Rotation paths and how fast each direction turns (degrees per step):
Each turn is a multiple of 5 degrees from 10 to 175, or 0.
Each row of a path follows its step; steps can be skipped.
path 1
step 0: [  9  16 -23 -10 -43   7 -16 -34  48  -9   8   5  -9   9  24  -1 -37  19
 -18  42   5 -25  12 -32   2   1  -3 -16  -2  -6  16   5 -11   0 -27 -16
 -35 -11   0  19  26  11  28   7]
step 1: [-13  -7   4   4  -3 -22 -28  23  -2   7 -19 -23  16  -9  21 -10 -36  -2
 -41  18 -38  -3 -29   9  -7   2  13 -12  -6   1  35  16   7  31 -26  26
 -32   8  15 -37 -14 -20  35  -4]
step 2: [-21 -23  32  -3 -27 -11 -30 -17  10  -6   3   1 -15   2 -19 -13  19  -6
 -55  22   4  10 -38 -17  11  35 -25 -12   2  15 -26  17  -1 -25   9 -22
 -49   2 -12 -10  12  13  15  -1]
step 3: [ 10  14 -42   4 -12   9 -10   7  12  -2 -14  13   9 -28 -11  17 -14  13
   9  13  -9  -9   7 -31   9  16 -14 -11  18   8  -2  40 -37 -13 -26  -4
 -51  34  41 -17  12  -4  35  -3]
step 4: [-12  16  29  29  24   9 -29  18   8   2 -34 -44   3 -14 -23  12 -19 -34
 -13   2  -6 -17 -30 -17  19   4  18   5  -1  23  25  25  26  -5   2  -7
 -34  -7  20 -24  -4  29 -18 -16]
step 5: [ 11   9  25 -30  -3  11 -52 -19   6 -22 -13  28 -24  33   9  37 -24  -2
   9   0   7   1  -5 -21  14  13 -46   0  -3   4  -8  21 -16   0  27 -29
 -36  15 -16 -10  -4  25   4 -23]
step 6: [ 26  19 -11  -5  16  12 -21 -38  11  -7 -30   5  35 -27 -13  15 -56 -14
   1 -20 -13 -17  -6  13  23  36  -5   2 -16 -15   3  -7  -9  -6 -44 -11
 -14   1  23 -27   6 -32   3 -15]
step 7: [-22 -48  -6 -10   3 -10 -25 -19  40   3  -5 -11  14  25  10  -4 -37 -30
 -17 -10  -3  -1 -25   8   1  12  12  24   1  -6   8  32  28  -7   3 -38
  -4 -25  19  -6   9  40  -1 -40]
step 8: [ 18  16 -28 -30 -17 -16 -50 -14  14  22 -20  10   3  11  14  11 -41   2
  -5 -10  -7  12   0 -36 -38  25 -17 -10  -2  27  -3   0   3 -17  -3  -1
   2  15 -34   1  24   2  44 -15]
step 9: [ 12  -9  -2   3 -16  12 -10 -26  33  24 -25 -19  53  -5 -11 -23 -55   2
 -21   3 -17 -26 -29   5  10  16   7   7 -10  10  -4  -2  -5  10   0  32
 -39 -14  13  10  -8  13  12  41]
Speeds:
[ 10  -3  -1  -2  12  19  -2  -2  -2  -1  -1  -1  -1   4  14  -1   7  -1
  -8   1  -7   0  -7   3  -1  -1 -11   4   1  -3 -12  -2  -6 -17  -3  12
  -5   2  -6   1   9  -3  -1   5] -> 115
[  6   7  -3  14   0  -6   7  -9   5  -1   3  -6   6   6  -2   6  -4   8
   9   6  -1  -4   7  11   6  10   5   7   3  -1  -9   0  -7   4 -15   1
 -10   3   6  13   7  -2  -2   4] -> 120
[ -1   1  -7  -7   9   2   2 -11   0  -2   6 -10  -2   2  -8  -2  -4  -8
   5   4  -8  -2  -8  -4   0  -1  14   3   3  -5  11   0 -20   0   3   3
   6   0   6 -10  -1  -5   2  13] -> 130
[  8  -9  -5  -2  -8  -2  -6   5 -11   8  -6  -2  -7  -3   2   3   6  -6
   2  -6   0 -20  -2  -1  -3   7  -1   6  -2   7   3 -12  -5   2 -12   9
   1  -4  11   2 -11  -2  -1  -5] -> 140
[ -9 -13   6   3  14  -1 -10   5   5   3  -6  -4  -5  -5  -2   2   3  10
  -1  -1   2  11  -6   8  12  -8   9  15   2   6   3  -2  -2   8  -4   7
   0 -12   1   1   7   2   4  -5] -> 130
[ -6 -10  -9   6   3 -12   4   0   3  15  -5   0   2  -2 -10  -5   3  -3
   1   3  -5   8  -5  -7  -8   3  -7   7   4   7 -12   6   6  -8  -2   1
   3   9   0   3  -8   0  13  12] -> 60
